A single turn carries every row of the set below to another of its rows. Some are shown first; where does it send the rows asked next?
Z443: [  6.8 -10.7 -11.3 -39.7  -3.0 -16.3  -9.6  -7.7  14.5 -10.0 -19.4  -1.6
  -3.8  -2.7  -6.4  12.0  18.2  13.1]
Z856: [ -5.9  20.6 -13.0 -16.2  -2.0 -17.4 -19.0 -14.4   5.5 -11.0 -16.3  10.8
 -12.3  27.5   5.6  -5.9  -6.9   4.0]
Z662: [ -6.3   6.1 -14.2 -16.6  -3.6 -11.9  -9.6 -23.2 -10.7 -27.4   1.1 -14.7
 -18.9 -19.6   5.9 -10.6   8.9 -22.0]
Z295: [ -3.7   0.9 -29.1   2.1  -2.4 -22.0  -0.6 -22.3   7.4  -3.2  -6.2  30.0
  -4.5   9.7   9.6 -19.2 -17.5 -17.5]
Z557: [  9.8   8.4 -31.1  -3.2   8.6 -21.7 -18.9 -14.5  24.1 -26.5 -13.3   3.0
  10.2  -5.9 -11.7  18.5   1.8  -8.8]
Z515: [ -0.1   4.9   1.7  -7.4   1.6  -3.0  13.2  10.1   8.7  14.0   1.9 -13.2
  -5.7 -35.5  -7.0   4.7  -6.8 -13.6]
Z262: [ 25.7  18.4 -12.1 -13.3  -1.7  -0.9   0.0  -1.3 -13.4 -19.2   0.6   8.7
   2.3  -5.4  24.0   5.0  17.4 -20.9]
Z579: [ -1.7   0.3 -35.8 -17.0  15.8   0.3   3.7  12.2   0.8   7.2   0.5  18.4
   1.4 -16.0  -4.0  16.3 -17.3  -1.7]
Z533: [  8.2   3.5 -18.0  16.7  -6.1   9.6   7.9  -1.0  18.5   6.4  -2.8  27.6
   2.5 -19.6   4.1 -14.9  26.7 -13.0]
Z523: [  0.7  20.1   1.1 -12.8   9.7  -9.7  -9.7  -5.0 -15.9   0.5   7.3  32.4
  10.9 -12.1  24.5  -7.2  -1.7 -18.4]
Z588: [-11.2  -0.7  -1.1 -18.1  -2.1 -29.7 -13.9  -9.9  34.1  -7.7  13.1   1.2
  -1.3   4.5  16.2  -6.0  13.1 -19.2]
Z119: [ 22.4  -6.7  -7.2 -18.3   0.9   5.9 -12.8  -4.1  35.7   0.8   1.9  16.5
   0.1 -10.7 -26.0  13.1  11.2   9.4]
Z683: [ -6.2  10.2 -35.0  -1.1  -4.8  17.9   8.3   3.5  -2.8   6.2   4.8  26.2
  -2.1   2.5 -18.5  10.7  -7.4  -7.8]
Z835: [ -3.9  11.6 -19.3   7.4 -11.5  -1.0   8.6   0.9  31.7   5.4 -12.3  24.0
  -7.3  11.1   7.5 -16.7  15.3 -19.2]
Z201: [  0.6   6.9  -7.5  -3.9  -2.1  18.0 -16.1  -1.8   8.1  18.5   5.5  21.2
 -16.6   4.3 -24.7 -19.4  -9.3  -1.1]
Z701: [ 28.3   9.5  -3.0 -17.0   2.1  -8.8  15.9  11.0   2.9   1.6  -4.8 -17.3
   1.9  -5.0   1.8   9.8  14.6 -15.2]
Z91: [  0.2 -11.1 -16.7  -1.3  -8.1  -6.5 -11.9  -7.2   4.0  -3.3   2.6  -1.2
  11.7 -25.6 -44.3   1.8   9.8  -9.8]
Z682: [  1.0  -1.1   0.6 -24.4   9.5 -17.7 -19.5 -22.5   4.8 -26.5   5.2   1.2
 -23.1 -23.7  -9.9   4.5  20.1  -4.0]
Z440: [ -6.8  19.5  14.7  -0.1  10.6  -1.9   1.2  -1.1   1.4  16.0  -1.4  19.6
  -5.3 -33.3   1.1 -16.5  -1.3 -11.2]
Z102: [ -0.7 -24.8  -8.2 -13.8 -22.9 -10.0   3.7 -13.5   7.7   9.0   0.3  27.7
  -3.1 -11.7 -25.8  -8.2  -5.3  -8.2]
Z191: [-11.7  17.4  -5.0   9.5 -27.1  -2.9  -8.5 -23.2   3.6  -7.2  15.3  16.7
  -6.3   6.9 -15.2 -22.1   1.8  -3.2]
Z967: [ -5.6  -7.3   6.6 -25.9  -8.4 -10.6  -4.4  -6.1  10.9  15.9  15.1   7.3
   6.7  12.8  20.2 -14.8  14.7 -14.8]
Z402: [  8.1  19.8 -17.6  -3.6  -2.9 -10.1 -11.0 -23.7  29.4 -23.4  12.0   6.2
   4.9   6.9  15.3  -1.8  15.0   8.5]
Z945: [ 14.3  26.1  -4.0 -11.5  32.4  -9.5  -1.8  -7.9  -2.5  -3.0   0.3  -5.0
   0.7  -1.0 -24.2  -8.4  13.7   7.9]
Z461: [  7.8   2.9  -6.4 -16.0  21.4  -8.1  -0.6 -13.0 -17.3  -2.4   4.0  15.5
   0.9  -4.0 -39.6   6.3   9.4   4.3]

Z588 -> Z682
Z856 -> Z557
Z402 -> Z443
Now these:
Z579 -> Z533
Z515 -> Z440

A single turn carries every row of the set below to another of its rows. Some are shown first; where does it send the rows asked next?
Z64: [ 14.3   3.4  10.1  20.7  11.3   2.8  -3.7  12.4   1.4   9.3   4.8   7.9
 -15.6 -11.9   0.7  17.6   2.0 -14.6   8.4  20.5   6.6  13.2  11.1  22.5
  13.3   3.2  -8.8 -12.3  -9.6 -20.7 -11.0 -28.8  -9.7   8.7   4.4]
Z360: [-11.3  11.5  -5.3 -11.1  15.1 -10.3  -2.0 -19.4  -7.4  -5.2  -5.4  -3.4
  -7.1  -0.5 -13.3   2.4  14.3  -0.3   7.0  -1.9  -5.4 -15.8   3.3  -0.3
  -5.7  -6.6  10.9   3.5  35.3  19.9 -13.2 -16.8  16.8 -14.7 -24.2]
Z891: [ 32.1 -15.4  -0.3 -11.1   2.0   0.5  -7.1 -11.3  -3.4  -3.6 -25.9  -0.6
  -0.6  12.1 -11.6  13.9 -15.3 -21.9  -4.1  -0.2 -14.9 -24.6  16.7  -6.9
 -10.0   4.2 -11.4  -8.3   8.6 -22.7  -7.6  -9.0  -1.2 -15.1  22.4]
Z446: [  6.6  -9.8   1.0  12.8  -2.9  12.3 -11.8  -2.3 -20.4 -17.9 -12.4   6.0
  -2.2  -1.1   1.3 -10.4  20.3  10.7  -7.1  11.8 -16.9 -13.1   3.7  -3.7
   1.5 -16.4   2.5  22.1   6.5  24.8 -15.3  20.1  -5.7  32.6   3.3]
Z71: [ 29.1 -20.6   2.2 -17.1   1.6   7.0  -1.9   9.6   0.8  -6.4 -14.8   4.9
  -8.9  11.8 -14.8  18.1 -17.8 -15.2  -5.3 -12.5 -12.1 -18.3  13.8  -9.5
  -7.6   5.1  -5.7 -12.4   4.4 -16.9 -13.5  -4.9   5.1 -23.7  28.5]
Z849: [  6.4  -9.8   9.0   9.9  -8.8   9.7 -26.6 -11.4  -0.4  18.2  -1.7  20.3
  12.2 -26.0  -3.6   7.7 -11.0   7.7  -1.6  11.2   7.5  10.9   0.3 -11.5
  21.2   6.0   5.6  -1.6 -12.7  24.0  18.9 -12.8 -22.2 -27.4  -2.6]
Z585: [ 29.5  11.7  -7.5  -4.6  -0.3  15.4  -1.3  28.9  12.5 -18.8  -3.8  -9.2
   2.1  11.5 -10.6   4.7 -14.1   9.7 -15.9  -5.5   9.1  14.3  -1.6  10.3
  13.3 -19.5 -17.7   1.1  -6.0   7.0 -20.3 -14.6  13.1   4.3  26.5]
Z884: [ 30.0  14.1  -4.5  -1.7   4.0  24.1  -1.8  34.3  12.1 -14.7   2.7   0.4
  10.8   5.4  -1.6   6.8  -4.1  12.0 -17.8  -4.2   0.6  14.0 -10.8  17.9
   8.8 -21.3  -9.3  -0.3  -7.1   4.4 -17.6 -13.0   3.6   9.1   8.8]
Z838: [ 11.7 -10.6   5.9  22.5 -11.6  13.5 -32.5  -6.7  -4.4  11.4 -10.5  32.6
  13.6 -12.6  -1.3   6.7  -4.4  13.3  -4.7  10.5  -6.9  -1.6   6.7  -1.6
  19.9   6.0   5.8   1.5  -8.2  25.4  18.5  -9.4 -21.6 -26.4   0.5]
Z84: [ 18.0 -16.5  -3.1  16.6  -4.4  17.5 -26.3  -2.5  -7.3  10.8   0.3  26.0
  15.2 -21.2  -4.3   8.5 -10.0   9.8   2.4  15.4  -8.8  -3.4   8.1   4.3
  12.3   3.0   0.2   0.1 -10.0  38.8  19.0  -5.8 -22.7 -23.6  -5.4]
Z817: [ 25.2   2.7  -6.9  -0.9   0.6  16.5  14.0  23.3  -4.5 -32.9  11.3 -11.5
   5.8   2.3   5.6  -2.3  -3.3  16.8 -14.2   4.1  13.0   8.0 -11.5 -22.6
  -2.7  -7.9 -10.8   6.3  -9.1  10.1  10.7   6.4  -5.7   2.7  -1.9]
Z532: [ 13.7  -0.1 -27.0  -3.3  -9.3   1.6  13.2  -5.9  -7.9 -19.2   0.6   1.8
   7.4  -6.3 -12.2  -2.3 -15.2 -11.4 -14.2  -6.2  15.8  19.5 -19.4 -23.4
   1.5  -6.3  -6.3  15.7  17.5   7.8 -15.2 -19.7  11.9 -16.2   5.5]
Z53: [ 29.9 -18.4  -4.5 -20.5   8.0   3.5   2.8  -6.8  -4.4  -8.1 -23.8 -10.8
  -8.4   7.4 -10.4  14.9 -22.0 -20.0 -12.5  -8.9 -10.4 -20.6  14.5 -14.5
  -7.7  -5.7  -7.5  -5.7   2.4  -2.1  -8.9  -6.4  -1.2 -25.3  23.3]
Z228: [  0.2   5.9 -13.0 -22.1  24.0  -6.3  -5.6 -17.9  -7.7 -11.6 -12.9  -2.7
  -7.5  -8.6  -6.7   2.6  18.8   2.7  -0.8 -10.2 -14.0 -21.8   0.2  -2.7
 -16.2 -15.2  11.7  -7.9  20.7  14.8   3.9 -16.7  14.9 -28.2 -17.9]
Z90: [  0.5 -12.0   5.8  16.7  -8.4  17.9 -16.0   7.6 -21.5 -11.6  -7.9  -6.2
   5.5   3.0  -1.0  -9.8   8.8  15.1  -5.0  11.1 -24.1 -19.6  14.4  -6.2
  13.9  -6.2   3.7  12.3   8.0  31.3  -1.1   6.1 -14.6  30.0   4.8]
Z270: [ 32.9 -20.9  -1.4 -13.4   9.9   6.7  -8.7 -10.7  -2.6  -1.8 -14.8   8.3
  -6.6   4.4  -5.2  13.8 -23.5 -17.8 -10.7  -2.0 -19.2 -23.2  14.1  -6.7
  -7.5  -7.0 -12.9 -10.3   8.1 -16.6   0.4   0.9   2.9 -28.3  19.5]
Z688: [  4.9 -11.1   6.1  12.6  -6.2  11.9 -17.8  -9.0 -19.3 -13.4 -18.0   4.4
   1.1  -7.4  -3.6 -11.8   4.9   8.7  -0.9  12.3 -35.4 -16.3  10.1  -0.8
   0.3 -13.1  -3.1  15.9  10.7  23.0   3.1  11.3  -6.9  32.4   7.4]
Z877: [ 10.0  12.0 -27.0  -2.0 -18.6   2.8  -5.1 -13.9  -5.3   6.5  12.9   1.0
  20.4 -26.7   6.8   0.6 -10.6  12.2 -14.3  19.4  26.4   0.7  -6.8   1.5
  19.3 -21.2 -11.1  14.2   5.5  -0.4 -14.5 -15.8   7.9  -8.2  -8.7]
Z676: [  6.3   7.6   1.8  20.5 -10.7   1.2 -15.1   6.2   5.4  20.8 -12.8   6.7
 -15.5 -20.7 -11.2  15.3  -0.7  -9.3  11.2  13.7   9.2   5.0  17.3  12.1
  14.6   2.6   0.4 -17.8 -13.9 -17.3 -12.5 -36.7  -6.1   7.9  11.3]
Z381: [ -5.8  10.6  -3.7 -11.6  15.3 -13.3  -3.2 -14.0 -10.4 -13.1 -19.7   2.2
 -13.5   3.0  -7.7  -2.6  10.0   6.7  -1.0  -9.5 -13.9 -26.7   2.5  -1.8
  -4.7  -3.2  16.1  -6.3  24.5  13.9  -2.3 -12.4  18.8 -29.3 -19.7]
Z290: [ 32.9 -18.5  -7.8 -18.1   8.2   4.8   1.4  -4.8 -11.2  -4.8  -6.7  -2.0
  -7.9   6.9   4.6   1.2 -25.2 -19.8 -11.4  -5.0  -9.7 -19.9   9.4  -7.1
   0.9  -5.0  -7.2  -8.9   0.7 -20.9 -17.1  -1.6 -10.1 -25.2  25.1]
Z247: [  9.8  14.5 -20.0 -12.6  -8.3  18.0  -5.0   0.3  -5.9  -8.4  10.6 -10.0
  18.9  -5.1   8.9  12.3  -2.1  23.3 -10.5   1.3   0.1  -0.9 -14.0  25.1
   0.7  -2.7  -8.1  -0.5  10.6   0.7 -36.1 -21.4  16.4   7.3 -12.6]
Z242: [  5.9 -13.9  -2.6  11.6  -5.2   2.9 -14.3 -13.1  -4.6   0.5   1.7  25.7
  13.7 -24.9   4.3  11.8 -13.8  16.8   0.4  17.7  -0.3   7.2   1.5   2.3
  18.7   0.3   5.1   2.5 -19.1  35.7   3.9  -6.2 -27.4 -24.7  -3.2]
Z438: [ -1.3  -7.6   5.2  18.0  -5.3   2.0 -17.0  -6.4 -20.9  -6.0 -12.3  -5.3
   1.5  -4.3  -8.2  -5.3  13.4   8.7  -4.3  14.7 -21.1 -21.0  10.6  -2.6
  -6.7 -22.5  -0.6  11.6   8.5  26.7  -3.3   9.1  -3.4  36.3 -11.4]
Z482: [ -8.2  -3.6   9.3   4.5 -17.1  14.0 -17.9  -2.8 -18.1  -9.2 -10.8   0.7
  -2.8  -0.4 -12.9 -15.0  12.7  17.0  -4.2   4.5 -24.0 -17.2  15.2   3.3
   5.8  -3.1  -0.4  15.0  17.8  24.0  -6.9  10.6   3.4  30.3   6.5]
Z724: [  6.8   5.5   8.6  26.4   9.0  -1.3 -12.2  14.9   2.4  19.5   0.9   1.6
 -13.7 -23.0  -7.6  16.5   2.0 -16.1   2.2  16.5  -1.8   2.6  10.8   9.3
   4.1  -8.1  -3.9 -23.6 -10.1 -17.8   0.8 -39.9 -10.7  -2.3  -1.3]
Z209: [ 18.7   3.1   6.8  21.1   4.4   7.1 -21.1  16.6   9.4  17.8  -8.4  -0.6
 -16.3 -10.4  -5.6  17.2   8.8 -11.1   6.5  12.6   8.5  -3.6  15.5  13.0
   6.3  -5.7   2.1 -14.9  -6.6 -23.0 -21.3 -36.8  -4.4   5.9  11.5]
Z456: [ 14.5   4.8  14.9  27.7   2.5  -8.6 -14.5  12.0   7.8  13.8 -14.6   0.3
 -19.7 -20.4  -9.4  11.0  -2.5 -10.8   7.4  11.0   2.1  -2.0   8.8  12.1
   6.9   2.9   6.8 -20.3 -14.4 -17.3  -6.2 -39.8  -9.4  -5.1   4.0]
Z233: [-11.8   4.7 -13.1 -14.1  10.2 -17.1   6.0 -23.5  -4.7 -12.6  -9.1  -2.3
 -13.6   2.8 -16.0  -6.5   6.3   5.0   4.5 -11.9  -0.1 -16.1  13.1 -10.2
  -8.2  -7.5  13.7  -8.1  27.4   8.5  -5.9 -20.7  14.1 -21.4 -14.9]
Z124: [ -7.6  13.7  -8.9  -5.0  23.5 -15.1  -4.2 -21.2  -3.0 -10.8 -10.7   1.3
 -19.5  -4.7  -9.1  -7.0   9.5   3.5   8.2  -4.7 -13.7 -18.2   4.0   5.9
  -8.6 -20.8  14.0  -7.7  27.2  11.6  -2.6 -16.8  10.8 -16.4 -19.1]
Z223: [ 20.9  -0.6  -5.0  -4.5 -11.4  17.8  -1.6  16.0  -6.5 -24.1   6.8  -8.6
   9.7  -1.7   1.5  -1.8  -5.7  24.2  -8.1   6.0  20.1  16.5 -12.3 -26.8
   5.4   8.8 -13.8   4.3 -10.7  14.2   8.1   3.7   1.9   1.4   8.4]
Z356: [ -2.6  -7.1  11.9  16.3  -9.7  -2.1 -18.5  -5.7 -13.5 -12.0 -15.8  -4.9
   5.1  -2.0 -11.5 -15.6  12.9  11.0   3.4  13.9 -23.3 -20.4  11.1  -2.8
   7.9  -7.2   5.5  15.8  11.4  21.7   3.5   6.6  -5.3  31.7  -5.9]
Z27: [  7.8 -12.4   1.7  18.4  -1.7   8.8 -27.2 -12.1  -2.1   6.4   0.2  32.0
   5.5 -24.1   0.4  10.8  -8.2  14.1   3.1  11.6  -8.8   3.7  -4.2  -5.6
  10.7   2.7   9.9 -12.2 -10.9  27.2  15.3  -8.4 -21.2 -27.5 -12.2]
Z502: [ 40.2 -15.4  -3.0 -15.3   7.3  10.8  -8.7  -4.9 -11.1   9.3 -16.3  -4.4
  -1.5   8.4  -5.9   6.1 -22.1 -24.9  -4.5  -4.4 -13.8 -25.5  11.7  -6.1
 -13.0  -9.7 -11.0 -12.9   6.1 -21.4  -8.7  -7.6  -4.6 -11.2  19.0]
Z495: [ 14.8   1.8   5.8  26.2   4.8  -1.5 -16.4   7.9   3.2  10.2  -6.7  -0.2
 -22.4 -18.7  -0.7  15.2  -3.1  -7.7  17.0  17.2  -1.2  -4.6  15.9  15.8
   3.1  -5.7  -5.8 -19.6 -11.5 -23.8  -2.8 -30.3  -7.4  13.1   7.3]
Z199: [ 22.2  -1.5 -29.2  -0.8  -9.8   0.8  17.7  -4.6 -11.3 -20.9   0.3  -1.1
  11.3 -15.3   0.0   4.2 -17.5 -12.6 -13.4  -0.3  20.8  14.5 -19.2 -24.8
  -3.0 -14.3  -6.5  16.8  -1.6  -1.1  -6.9 -19.1  -2.0 -10.2  -1.7]
Z693: [ 10.5   8.9 -23.2   5.0 -18.2  -1.0 -12.5  -0.4   5.1   4.8  15.2  -1.9
   7.7 -17.7   0.0   4.3  -5.1  17.6 -12.7  19.6  34.8   4.4  -5.1  -4.1
  23.9 -13.0  -9.2   2.8   0.9  -1.6 -21.5 -20.1  16.2 -11.2   3.1]
Z194: [  0.7  11.5 -21.4  -4.1 -12.2  15.7  -6.8   2.9  -9.6 -17.1   6.2 -17.4
  14.1   1.2   2.1   0.7  -2.0  27.1  -8.4  -3.6  -0.6   4.0 -17.0  11.8
   5.6   4.0  -5.2  -3.6  11.4  11.2 -36.8 -22.6  11.6  15.2  -2.6]
Z235: [  3.0 -12.4   4.3  18.4 -11.9  11.1 -22.0  -0.7   1.0   2.4  -2.2  29.5
   8.4 -18.3 -11.6  -2.5  -4.1  19.0  -3.2  10.5  -1.5   5.1   4.7 -20.0
  13.6   3.4  12.6  -4.7 -12.6  32.0  12.5  -5.7 -24.8 -25.8   4.1]
Z839: [ -4.7  16.1  -5.1 -28.9  24.9  -9.9   1.7 -27.4  -2.4 -12.8  -9.7  -2.1
  -5.2  -6.4  -4.0  -9.6  14.3   8.7   2.5  -6.6  -5.7  -6.7   0.6   7.2
  -6.6 -15.6  10.9  -1.2  19.6   6.6  -9.6 -13.1  14.1 -16.7 -13.7]

Z884 -> Z247
Z90 -> Z209
Z693 -> Z532
Now these:
Z64 -> Z839
Z676 -> Z233
Z724 -> Z228
Z891 -> Z356
Z27 -> Z270

